First come named turns, each shown by rows before and after it. For each pair of rows after them, which turns, in which order, take the first row to the second? The first pair is done for you.
seted:
[ 11   0  -8  13   2 -10   2   5  -2  -2] |-> [ -5   9   1  -2 -14  11  -1   3  -5   0]
[-6 -5 10  8  7 -9 -2 12  1 -7] |-> [-15   2   7 -14   4   6  -1  -2   0   4]
[  3  -4  -7  -3   9  -3   7 -14  -1   7] |-> [  0  -2   6  15  -4  -3  -1   7  -2 -10]
leva:
[11 -3  1 -8 -7 -9  5 -4 -1  5] |-> [-7 10 -5 -6  6 10  2 -6 -2  3]
[10 -4 -3  8  4 -9  0  1  4 -4] |-> [  7  -1  -8  -5   5  -2   2 -10   3   5]
[ 5 -2 -6  7  3 -4  6 -4  3  5] |-> [ 1  0 -7  5  6 -1  7 -6  4  6]
[ -8  15   4   5  -7  14 -15  15  -6 -12] |-> [ 15  -2  12  -8 -24  -4  -8  12  -3  -7]
Nagut:
[  5   0  14   2 -18  -9   0  18  -7  -7] |-> [ -5   8   9 -21 -15  10   2   3  -8   7]
[ 2 -1  0  3  2  7 -4 -2 -6 -2] |-> [ 6 -4  3  4 -1  5 -4  1 -7 -2]
[ -5 -10  -9   7   6   0  -2   1   0  -2] |-> [  3 -16  -4   1  -4  -4  -1   1   0   0]
[  3  -6   4  -6 -10   0   3  -4  -9  10] |-> [-10   1  -4   1   6  11   0  -6 -10   9]
fubo:
[ 1  1  5 -8  2 -4 -7  0 -9 -4] |-> [ -1   0   6  -6   3  -2  -7   1 -11  -5]
[ 5  0 -6 -8  6 -6  2 -9  5  5] |-> [-4  7 -7 -5  8  5  0 -9  2  4]
[-6  0 -6  5  6  9  2  0  0  0] |-> [ 2 -6 -5 11  6 -2  2  1  1 -1]
[ 4 -3 -6 12 11 -3  0  2 -1 -4] |-> [12 -8 -5 -2  6 -8  4 -5 -2  4]
Now pairs of rows:
(2 to 3 turns a pair)
[ -2   0  16   7 -27   1  -5  18  -2  -7] |-> [ 21 -14  -4  -6  -1 -22   8  -8   4   9]
leva, seted
[-17   5  -2  -9   9  11  -7 -12   0   0] |-> [-13   0  14 -12 -14   8  -8  -3  -1  -4]
leva, Nagut, fubo
[ 13  -8   5 -10 -15 -11   2  -2   1   7] |-> [ -4   4   7 -12 -19   9  -2  -1  -1   7]
seted, fubo
[  9  -5   4 -23 -15  -1   4 -11  -3  21] |-> [ -1   1   9  25  -8  -4 -10  24  -3  -5]
leva, Nagut
[  5  -6   6 -23 -26  11  -6  -7   8   4] |-> [ -3   2 -19 -11  15  17  -5 -19  11   6]
seted, leva
[  7  -3  -1 -19  -2  -2   4 -14  -5   8] |-> [  1   0   8  14  -4  -4  -7  14  -6 -13]
fubo, leva
[  8 -13  12 -23 -11  -5   9 -11  -3   8] |-> [-15   5  -8  14  28   7  -1  -2  -3  -7]
seted, Nagut, Nagut
[-17   3 -16  16  23   4   4  -8  -6   1] |-> [  7 -13 -15   7  18 -18  11 -11  -2   7]
fubo, leva
[ 23  -7   8 -10 -18 -15   3  34   1 -12] |-> [-17  21 -19 -17  19  27   1  12  -2  -3]
seted, Nagut
[ -8  13 -13  13  17   2  -2   2  -4  -5] |-> [ 11   1 -13  -6  14 -11   6 -12   1   6]
fubo, leva
[ -8  -1 -13   5  26   2   0 -15   2   3] |-> [ 15 -17   4  -8  -6 -18   5  -9   2   6]
leva, Nagut
[  0   2 -12   7  14  -2  -6   0   7   6] |-> [  7  -4  -2  11  -1 -10  -9   9   7   1]
seted, fubo
[ 15  -6 -14  14  29  -7   4  -8   5  -3] |-> [ 22 -12   5  21   3 -14   0  11   4 -14]
Nagut, fubo, seted
[-10  16 -13   7  13  19  -7  -6  -6  14] |-> [ 25 -10   4  17  -7 -18  -3   8  -2   7]
seted, Nagut
[-24   8  17  10  -4  17 -14  14  -6 -15] |-> [  5 -10  20 -30 -20  -1   1  -9  -5   9]
fubo, Nagut
[  3  -2   1 -17  -8   1   0  -9   0  10] |-> [  7  -4   7   8 -12  -9  -8   9  -1  -6]
leva, leva
[ 12  -7  11   8  -4 -18  -5  13  -1  -8] |-> [ -8  10  -3 -20   8  13  -1 -11  -3  10]
fubo, seted, leva
[-10   9  15   5 -17  12  -2  11  -8  -4] |-> [ -4   9 -14   0  21   5   9 -14  -3  10]
leva, seted, Nagut
[ -1  13  11  15   0   8 -24   9  -2 -10] |-> [  7   8  -2  21  19  -3 -20   0   0  -6]
seted, Nagut
[-13   7   5  -1  -5  11  -3   5  -3   0] |-> [ 4 -4  1 13  4 -9 -2  8  2 -4]
Nagut, seted, seted
[-12   7   8  18  -9   6  -7  18   2 -11] |-> [ -7   5 -11  23  21  -4  -2   5   5  -6]
seted, Nagut
[ 14 -13   3 -13 -12  -8   2  -2   4   2] |-> [ 6 -6 -8 16 10 -7 -4  6  4 -9]
Nagut, seted
[  4   6  -5 -11   8  20   6   7  -3   8] |-> [ 2  6  2  0  2 20  1 19 -4 -1]
seted, seted
[-13   4 -12  17  23   3  -6   3   0 -10] |-> [ -5  -2  13 -20 -24   7  -2   1  -4   0]
Nagut, seted
[ -6  -3  29   9 -28  11 -13  17   3 -14] |-> [  0  -5 -16 -14  27   8   2 -32  10  16]
leva, seted, Nagut
[-12   7   3  11   6  17  -4  11   1  -6] |-> [-2  0 -2 19 16  2  0  8  3 -9]
seted, seted
